(in the rows, 128 means zero)
One turn moves each row of this set onto another row. After a few examples, where does it send each row asked below?
Zok: [138 148 131 100 128 119 146  75 132 112 165 129 157 134]
nonal: [140 105 147  71 156  85 147 132 153 123 146  90 140 136]
lan: [ 97 135 114 112 152 126 111 136 126 114 128 122 101  87]
koz: [145 112  99  86 126 157 115 120  85 102 140 110 118 141]
relen: [156 133 154 119 124 123 127 166 101 128 109  90 116 107]
peba: [122 142 123 101  95 146 148 164 121 114 120  80 107 110]
gozi: [146 128 149 148 110 130 106 115 147 122 109 100 123 123]
vasad: [124 114 110  97 141 152 152 134 100  88 170 126 124 161]
nire: [143 141 126  86 177 164 130 129 144 111 107 107 136 123]
Nen: [149 131 162  92 117 143 178 121 115 116 127  87 152 142]
Gir: [121 145 142 117 138 145 139 179 158 133 156 132 139 140]
mupul: [182 121 157  98 138 129 146 143 125 123 163 107 163 149]
bibun: [151 144  98 131 100 129 134 172 126 135 141 118 130 157]
Bop: [140 150 121 118  98  97 127  99 114 113 172 124 133 113]
Suz: [149 131 123 113 119 164  94 112 157 127 119 113 138 140]
Luve: [117  93 118 106 155 117 153  80 128 113 119 103 133 127]
vosin: [126 166 112  86 144  97 109 162 114 137 123 127 117 133]
meveg: [100 123 137 146 151 122 155 117 134  82 133 115 109 126]
gide: [142 113 101  96 148 152 171 145 149 105 131  92 137 162]
bab: [124 105 150  77 145  75 123 114 134 138 138 103 134 120]
tolo: [160 143 122  81 152  94 146 174 127 107 127  86 119 139]
Vagu: [149 131  84 111 128 139 138 153 110 108 101  85 106 129]
tar: [138 115 145 125 113  93 128 151 105 126 181 123 126 114]
nimif: [121 140 136  84 128 169 170 141 139 110 114  84 132 132]
pupav: [142 135 146  92 136 125 155  74 107 109 123 100 145 120]
Gor: [111 152  81 125 130 133 115 124 143 133 126 141 126 138]
vesed: [119 147 132  89 130  85 108 149 121 156 142 137 135 137]
mabik: [156  88 135 112 124 111 173 128 111 112 134  79 136 146]
subaz: [125 125 116 141 106  92 116 106 106 143 129 128 126 122]
muvev: [109 159  90 111 107 124 117 119 138 107 159 122 112 103]
popem: [119 110 132 127 125 106 149 101 144 139 159 135 157 154]
rud: [148 122 127  69 169  96 149 145 146 104 126  80 124 131]
Vit: [123 122 118  91 167 130 132 113 148 110 182 140 145 127]
sinom: [168 118 121 100 101 158 103 131 112 127 147 111 140 155]
lupu: [159 111 128  94 152 111 119 101  91 105 135  98 123  96]
dib: [116 154 109 110  89 140 139 166 147 116 163 109 119 125]
lizul: [106 127 136  77 145  87 111 120 140 151 141 132 139 129]
surug: [124 130 159 157 125 123 143 127 164 108 137 115 130 140]
Bova: [142 167 110  82 154 106 131 178 133 121 130 115 123 149]
Gikil: [121 110 135 131 132 116 163 137  91  82 159 112 110 142]

Bop turns into Zok
surug turns into meveg
And these:
rud turns into tolo
tar turns into Vit
bibun turns into Gor

One turn moves each row of this set onto another row. After a few examples, where does it send each row asked below?
Zodev: [ 73 105 145 104 136 137 117 101 138 165 113 173]
vule: [ 85  73 166  93 103 142 173  97 105 105 118 133]
kudes: [ 94  89 169  99 100 112 168  79  88  93 148 130]
gaziv: [109 105 183  94 105 123 160 113  93  90 169 139]
bov: [ 89  99 162  93  92 113 173  87  96  90 154 129]
Lusuv: [110  85 180  98 115 152 133 125  92 104 163 161]
giti: [ 83  66 162  99 104 138 165  84  99 107 119 137]
Fut: [ 89 144 160 108 136 105 137 113 126 135 197 160]
minam: [ 97 150 162 105 130  90 118  98 119 140 173 165]
duf: [ 75  74 154  92  96 139 172  90 106 105 122 134]
Febi: [ 76 127 166 119 104  70 149  70 121 125 161 148]
Teg: [ 85 120 171 111 147 144 103 129 134 148 158 166]
Luz: [ 50 105 134 107 128 110 169  72 140 149 127 140]
mamo: [ 72 130 151 110 125  77 165  71 126 141 161 136]
Ronez: [ 52 106 150 112 129 109 150  68 138 144 113 128]
livav: [ 70 136 147 108 126  83 166  75 127 132 171 137]
lati: [ 58  93 139 106 140 149 142 107 146 162 126 164]
penu: [ 93 129 159 104 140 128 102 119 129 156 153 182]
sosi: [111 101 181  99 106 120 149 104  85  91 176 145]
Latuz: [110  92 183  93 112 151 146 133  99 101 159 154]
Lumuk: [ 82 117 155 106 145 146 122 132 137 153 170 177]
rali: [ 85  69 159  91 105 167 149 119 109 113 129 155]
Lim: [ 90 118 163 108 145 136 119 132 133 159 171 177]
gegav: [ 95 133 179 118 116  95 119 110 119 128 188 174]
Genil: [ 94 143 166 109 135  93 138 107 122 141 193 157]
miren: [ 62 112 140 104 125 104 142  68 134 155 108 151]
bol: [ 95  72 173  92 111 163 153 124 106 111 128 150]
Mek: [105 109 173  92 100 124 152 114  93  90 180 145]
Goves: [ 66  91 146 108 142 145 135 111 143 170 126 167]
Mepab: [ 78 139 150 106 121  75 143  65 122 140 145 145]
kesud: [ 56  99 140 109 130 110 164  74 139 158 119 142]
bik: [ 62  80 156 116 118 139 127 101 141 157 112 175]
raruf: [ 94  93 173  94  99 118 178  91  96  93 144 126]
tel: [ 71 138 163 113 126  80 148  70 124 126 157 125]
ruzek: [ 55  93 152 118 106  98 154  65 133 142 115 150]
bur: [ 87 104 173 116 125 137 105 129 131 148 157 190]
kepa: [ 91 147 176 112 138 102 118 109 123 129 186 149]
fepe: [ 93  63 168  97 113 163 143 113 101 114 129 156]
Teron: [103  91 172  91 108 158 137 134 101 103 164 161]
Toz: [ 61  95 155 110 142 149 123 104 144 157 113 154]

rali turns into Teron
ruzek turns into bik
And these:
Teg turns into kepa
Lusuv turns into sosi
raruf turns into vule
Mepab turns into miren
Fut turns into livav
mamo turns into kesud

One turn moves each row of this set onto another row. After a few examples, where does it send each row asked below?
Kig: [ 98 123 118 131 139 130 119 152  71 130 134  99 143  97 105 130]
Maza: [119 141 138 115 162 118 111 170  87 135 135  99 114 137 106 141]
vek: [130 119 132 169 104 128 148 125 157 151  94 129 152 105 122 131]
fuf: [127 139 130 117 117 143 113 186  95 119 149 126 136 115  96 138]
fad: [117 123 137 130 128 113 167  95 135 149  93 102 128 111 159 130]
Vari: [160 146 159 116 123 111 155 115 160 148 114 133 111 140 134 149]
figu: [ 96 120  95 126 121 124 114 132  73 119 154 127 136 104 127 120]
Gupi: [150 134 149 157 114 122 141 143 173 152  99 135 130 135 121 140]
dofos: [130 123 143 165 138 109 144 117 156 163  85 112 131 128 129 135]
pas: [146 130 138 129  84 132 165 108 149 135 118 146 145  97 128 138]
Lotob: [141 134 122 110 122 124 109 155 101 112 171 160 120 131 106 140]
fos: [151 144 156 112 121 119 158 130 163 143 107 124 109 143 152 141]
bano: [110 134 116 112 160 102 105 140  83 130 149 115 102 146 133 131]
vazu: [140 148 131 111 152 132 148  97 137 153  91  89 138 111 146 118]
zota: [148 147 123 113 108 157 151 113 144 136 105 116 161  89 136 115]
ses: [107 110  96 136 136 144  92 133  73 132 144 115 115 113 127 133]
zavi: [136 132 103 134 171 117  83 143 114 129 143 140 121 149 117 118]
fod: [129 140 115 108 114 129 105 168 100 112 168 149 116 136 120 132]
Rog: [137 127  92 138 136 136  87 150 115 117 152 158 141 127 111 114]
Pufo: [155 125 146 121 111 145 139 131 178 151 108 117 110 122 148 149]
Nife: [116 118  86 147 160 123  90 125  98 128 139 134 142 119 119 109]
zop: [107 112 102 129 130 118 118 120  74 119 157 138 139  98 113 129]
Paba: [137 130 136 125  82 140 167 123 152 131 111 137 143 100 146 130]
dozov: [127 124 140 134 131 106 164  80 132 154 100 111 130 108 140 138]
liti: [135 111 129 133  97 152 147 114 163 149 105 114 134  90 148 140]
roba: [129 122 104 126 114 157  88 159  92 122 157 138 112 123 120 138]
koma: [127 126 113 122 151 136  84 150  88 134 147 118  92 145 127 143]
posi: [169 164 144  98 131 145 142 130 161 141 106 116 131 128 137 126]
tosa: [121 127 123 115 169  97 109 127  84 131 152 126 105 141 119 140]
nok: [132 114 138 130 133 132 144 104 159 161  95  93 113 112 156 144]

liti turns into ses
Rog turns into vek
And these:
posi turns into fuf
Vari turns into Lotob
bano turns into fos

One turn moves each row of this set onto another row. After a few examples, where does it send each row asked below?
sol: [119 127 121 105  90 121 147  92  81 127 154 155 140 104 156 121 120 142
 124 135 121 156 159 126 108 141]
lipe: [119 106  73 140 149 141 123 112 130  77 124 151 147 154 133 119 123 117
 139 108 140 115 124 113 133 141]
Selus: [131 147 124 104 110 128 112 179 126 151 174 137 109 129 120 125  84 117
 141 143 129 146 142 131 147 153]
mikab: [120 140 166 119 104 137 122 111 131 145 122 125 127 135 136  79 118  61
 125 116 118 110 155 124 134 137]
Geden: [113 148 112 124 104 127  96 135 133 142 139 138 115  87 150 160 152 110
 148  99 136 117 131 162 128 103]
Rivo: [116  92  93  93 144 110  95 114 149 107 131 121 132 101 109 149  99 115
 110 106 107 131 136 146  99 121]
nipa: [138 128 148 147 128 155 125 119 124 114 111 116 136 132  84  96  91 108
 159 137 122 120 140  96  98 110]
Duz: [105 117 122 118  94  74 132 110 114 141 147 111 140 113 140 147 116 116
 136 163 144 153 162 130 119 156]
kuva: [153 131 108 143 109 138 133 129  81 119 164 155 153 150 129 111 127 124
 116 143 150  89 123 139 115 155]
Tevu: [154  98 155 128 121  94 120 116 132 151 102 141 152 121 126 113 133 146
 143 141 149 118 167 122  85 138]
Por: [130 155 123 114  89  90  96 146 142 133 150 121 116 108 151 138 100 117
 133 182 151 137 124 117 128 132]
Sopos: [134 132 130 133 118 149 135  92 109 162 138  96  97 113 121 161 118 123
 143  87 108 112 137  95 120 124]
moda: [122 125 162  92  92 130 126 119 136 102 125 133 125 132 139  90 124 168
 132 133 126 126 128 120  73 128]
rini: [162 120 135 120 117 142 117 130 132 162 108 107 105 153 145 149 147 128
  90 130  89 131 133 146 124 111]
deta: [110 128 100 128  98 123 132 103 118 129 134 172 141  97 125 135 169 104
 122 148 121 139 158 139  91 122]
fugav: [116 121 137 101 134 136 138  98 164 125 131 153 142 154  91 116 129 102
 107 109 110 160 121 116 132 164]
vova: [ 92 133 116 132 141 158 123 102  97 114 148 175 132 157 142  95 134 102
 125 152 134 113 146 102 120 148]
sobes: [106 129 118 139 137 125 123 113 122  80 112 111 141 105 153 159  98 156
 119 129 134 102 134 119 165 113]
tiv: [124 119  87 149 126 126 131 121 135  96 109 127 134  99 137  66 107  99
 133 144 129 124 115 117 127 123]
Gode: [161 116  90 129 139 155  94 137 122 107 112 124 158 111 134 136 101 113
 130  99 126 105 116 156 115 114]
dumir: [154 161 110 148 115 151 127 142 130 143 113 128 144 170 117 117 152 131
 107 111 142 128 149 118  86 148]
sazif: [109 140 137 139 119 108 159 115 134 120 144 122 164 101 130 146  97 108
  94 167 151 123 152 111 144 157]
bul: [ 99 100 125 118 141 131  98 124 132 136 180 150 137 130 123 162 153 108
 121 123 162 130 149  98 126 160]
dukot: [132  96 145 102 108 120 148 115 164  93 122 125 127 140 115 156 119 106
 118 114 109 116 103 111 110  91]
mita: [146 134 152 133 132 123 112 151 125 135 147  81 142 166 154 140 132 100
 113 118 118  93 147 144 112 132]
Gusan: [103 147  80 120 109 144 126  86 118 119 146 154 124 119 142 116 104 172
 126 142 124 149 132 108 140 115]
ruta: [121 126  72 137 128 129 121 108 134 133 133 132 125  98 131 171 103 167
 161 122 137 112 138 115 142 121]
nalil: [ 85 106 148 105 128 120 128 149 161 153 132 123 123 124 146 163 103  90
 104 153 116 134 119 144 128 159]
rakot: [163 134 123 137 132  82 116 121 164 166 121 144 140 156 130 132 125 128
 112 155 146 129 128  91 136 123]
poza: [118 140 137 113 108 137 107 138 104 149 127 139 131 128 150 160  83 140
 101 132  78  95 118 162 117 136]
kugo: [126 116  90 105 125 140 114 143  97  98 139 161 114 144 119 114 100 159
 141 157  94 146 149 117 130 128]
fif: [168 156 144 114 123 122 129 110 133 155 160 161 102 128 134 144 110 110
 127 116 116 120 102  78 134 112]
minan: [105 143 156  96 142 111 152 122 163 124 134 158 133 155 132 137 150 122
 118  98 153 105 131  98 120 145]
bosin: [121 105 145 130 156 124 103 155 166  95 132 126  89 154 132 154 128 118
 130 123 133 116 113 119 105 121]
taset: [115 113 139 141 143 169 121 141 123 129  83 158 105 119 121 116 121 122
 126 139 126  88 120 101 103  94]
ragi: [120 137 185 114 168 137 118 114 123 166 119 125 102 130 129 107 117 121
 142 143 115 112 151 111 146 126]
Lukaz: [161 146 114 118 106 124 107 150 125 132 146 145 116  74 154 168 102 136
 153 133 141 104 127 121 119 124]
digir: [137 125 116 128 149 163 147 122 113 151 104 140 176 146 100 140 135 145
  92 128 105 115 123 120 108 130]
Tovel: [ 98 122 144 120 138 149 130 125 102 158 153 142 143 130 160 148 146  98
  91 154 118 128 160 127 103 170]
gedet: [ 94 136 113 121  98 142 129 102 142 123 124  68 110 152 129 126 124 162
 123 119 115 131 121 105 110 127]
Dabud: [120 126 135 107 120 143  91 152 146 139 116 125 122 104 131 125  71  91
 130 143 117 108  99 160 126 110]
Tuvo: [ 73 134 148 145 123 144 108 140 140 155 124 141 117 106 173 126 118 107
 128 152 111 129 123  92 154 143]

rakot turns into fif
bul turns into Tuvo
And these:
minan turns into ragi
Lukaz turns into ruta
fugav turns into mikab
vova turns into Tovel
sobes turns into kugo

One turn moves each row of this set onto another row. After a few examples, where does it send each row asked below?
Gunu: [136 118 148  74  85 149 118  80  81 118 104 109 126 136 130  92 118 117
 123 112 177 140 126 112 119  95 134 151 109 102 142 129 110 149 124]
rinu: [126 156 114 138 104 132 107 105  73 114 119  97  86 124 157 139 121 108
 115 108  86 148 128 142 134 161 122 131 140 115 117  93 107 124 124]
Luf: [133 156 130 134 161 142 106  98 100 137 108 103 160 113  85 154 127 115
 163 162 156 112  91  92 117  97 124 130 133 101 145 152 115 124 139]
Tet: [149 139 133  58  91 138 119  94  95 128 139 102 117 133 131  91 132 106
 120 117 151 142 139 127 109 109 154 125  98 102 118 123 112 172 123]
Tiso: [141 136 117 100 154 130 130 106 108 149 118 106 166 115 111 141 146 110
 168 156 145 121 150 106  99  80 106 121 140  87 152 178  89 118 141]
Semu: [133 155 135 131  72 149 110 117 110 138 125  98 145 118 126 146 110 122
 158 120  93  62 171 120 131 125 131 110 136 121 116  95 114 127 124]
niz: [138 143 139 141 166 121 106 111 109 136 120  98 132 110  84 149 114 114
 147 153 118 137 111  87 108  89 146 101  91  99 114 146 116 145 114]
notug: [126 131 141 154 102 155 156  98 125 138 105 105 151 126 157  91 121 108
 133 128 144  83 185 102 138 108 124 100 103 100 143 117 102 124 105]
pir: [133 165 141 116 153 134 128 111  96 163 161  86 123 118 116 110 135 121
 162  74 187 141 153 163 118 113 131  88 123 143 131 125 128 118 128]
tof: [159 158 113 145 151 153 129  92 108 138 135  84 121 127 127 136 106  99
 142  66 185 127 154 163 108  92 146  91 137 130 104 135 106 144 118]
pozi: [125 150 120 138 157 142 104  94 100 124 122 104 174 110 174 128 103  91
 171 193 154 138 163  96 125  91 137 105 138 112 110 120 120 128 129]
neno: [141 119 169 125 154 151 127  94 101 142 137  87 131 130 121 142  97 132
 146  65 175 122 142 156 116  97 125 108 137 158 127 120 115 114 119]
pela: [129 137 124 115 156 120 100 118  72 114 107 116 157 108 172 149 103 112
 171 166 125 161 174  92  95  84 136 102 125 113 111 119 133 108 123]
vuka: [130 177 100 139 115 150 151 113  90 123  68 114 136 118 152 118 159 116
 142 101 151  87 135 101 106 113 132  89 119 107 146  99 137  98 119]
dalo: [116 121 137 124 100 135 123  97 104 135 137  86  99 121 174 108 131 110
 119 118  83 136 159 143 149 146 102 119 140 123 120 100  84 125 122]
geva: [131 136 126 103 151 141  97 105  95 123 120 105 174 108 172 157 109 110
 178 177 123 124 160 102 106  85 126 104 157 132 104 109 125 114 138]
Nifem: [108 158 120 132 158 129  94 109  88 125 104 103 155  96 165 125 122 111
 179 173 145 147 141  84 115  84 137  85 126 124 110 105 145 107 128]
rodev: [145 141 122  71  89 157 105  82  95 112  99  95 113 128 126 117 131 116
 123  97 154 119  91 114 106  91 148 123 125 120 110 107 121 160 128]
rera: [125 145 118  61  61 145  97  91  93 136 116  91 117 117 121  91 144 118
 153 105 156 123 127 120 120  86 128 125 134 112 123 123 113 150 139]
Div: [132 153 131 156 150 163 114 115 129 133 120 117 121 113 139 185 116 106
 152 127 122 163 110 159 130 158 131 152 132 117 130 129 112 141 126]
gis: [152 171 133 116 114 131 140 132  64 122 120 130 144 135 134 147 121 123
 132 120 118 107 165 122 100 156 148 126  99  97 147 101 142 113 116]
zot: [112 138  99 143 102 148 135  83 100 126  97  88 102 119 185  97 149  96
 121 109 128 134 147 135 147 130  92 121 159 108 139 115  79 113 130]
fili: [118 154 118 134 129 143 135  94  70 117 101 105 102 127 173 110 150 107
 109 113 133 150 112 135 138 163 109 134 139 114 152  97 112 101 129]
bige: [135 153 127 140 120 132 106 108  74 143 126  92 114 122 106 140  92 124
 169  57 181 144 171 158 114  91 126 116 138 125 128 144 113 115 126]
zeti: [136 129 123  99 151 115 119 120 125 151 122  93 136 102 103 143 148 117
 164 140 101 126 148  96  89  67 122  79 114 105 114 157  98 130 124]
zerip: [107 141 137 159 132 149 111 120 160 156 128  95 102  93 141 147 133 108
 163 122 101 164 133 149 143 132 123 108 113 128 108 125 103 149 116]
Ged: [104 125 119 145 133 141 139 120 148 154  96 110 106  94 166 132 156 110
 169 105 125 180 161 145 125 108  99 113 120 112 142 153  93 118 119]
Lif: [121 139 119 130 149 159 137 116 122 135  87 123 126 107 161 171 153 118
 165 107 141 166 119 154 114 134 101 146 149 119 161 143 108 103 137]

tof turns into pir
fili turns into rinu
And these:
Div turns into zerip
gis turns into Semu
rera turns into Gunu
Nifem turns into pela
Tiso turns into Luf

One turn moves each row of this set onto another row. After a few examples, where does it send each row asked below?
begeb: [103 128 109  98 103 132 126 130 112 137 117  75  93 150  98 117 126 134
 107 136 157 114 135 142 142 161 136 142 127 106 142 103 111]
kud: [126 169 124 133 148 181 138 121 123 145 130  95  99 147 117 132  96 135
 136 113 134 126 107 112 114 136 104 175 166 127 135 143 108]
romig: [161 110 165 130 142 126 104 100 155 126 104 162 163 132 152 128 121 105
 137 148 119 111 119 119 147  98  95  99  98 139 141 135 159]
zus: [167 105 153 119 143 119  96 111 153 113 117 168 147 125 153 127 121 125
 123 146 130 139 109 140 139  85 117  97  98 139 148 126 160]
Pon: [169 114 156 125 140 122  98 105 153 115 118 169 148 122 156 130 122 123
 125 147 127 141 107 130 138  90 103  96  97 139 148 134 156]
segub: [168 108 155 115 140 114  98 105 152 105 117 167 147 119 158 124 123 120
 122 144 124 138 113 142 144  93 107  95  98 131 146 135 155]
sasub: [116 137 113 108 157 162 131 135 124 130 127  92  95 156 110 117  96 139
 127 110 142 117 118 151 123 126 146 178 174 115 130 121 118]
Rudo: [111 154 119 109  93 138 133 112 112 139 120  75  97 137 110 122 128 125
 113 136 142 116 134 117 141 178  94 137 121 102 142 129  98]
Nek: [104 134  82 124 162 134 153 112 108 116 131 126 134 125  88 151  90 117
 102 139 126 143 125 134 178 144 160 171 135 132 114 114 137]
vuru: [110 152  90 122 154 128 159  92 108 106 134 121 136 109 101 148  94 104
 105 136 108 140 132 124 184 165 122 164 130 118 111 142 123]
nado: [112 160  90 146 155 150 158 103 107 132 135 128 136 120  91 165  89 116
 110 143 122 150 114 100 171 148 129 167 127 142 118 128 129]
Kar: [158  98 160 127 147 127 101 112 156 129 103 163 161 141 144 129 119 112
 136 150 129 112 117 128 146  86 117 103 101 143 142 120 166]
vig: [110 149 115 125 100 156 129 129 112 162 120  81  95 153  96 134 122 140
 115 144 160 124 117 105 129 156 117 143 119 127 149 106 110]
pive: [122 155 122 104 148 151 138 111 122 114 128  87  98 135 127 112 102 123
 130 104 120 113 130 145 132 153 103 172 171  97 125 156 102]
rav: [157  96 161 116 146 115 102 104 156 115 103 160 161 134 150 120 122 105
 133 145 120 107 127 139 153  97 111 100 102 130 137 129 162]

romig turns into Kar
nado turns into Nek
Pon turns into zus
And these:
kud turns into sasub
vig turns into begeb

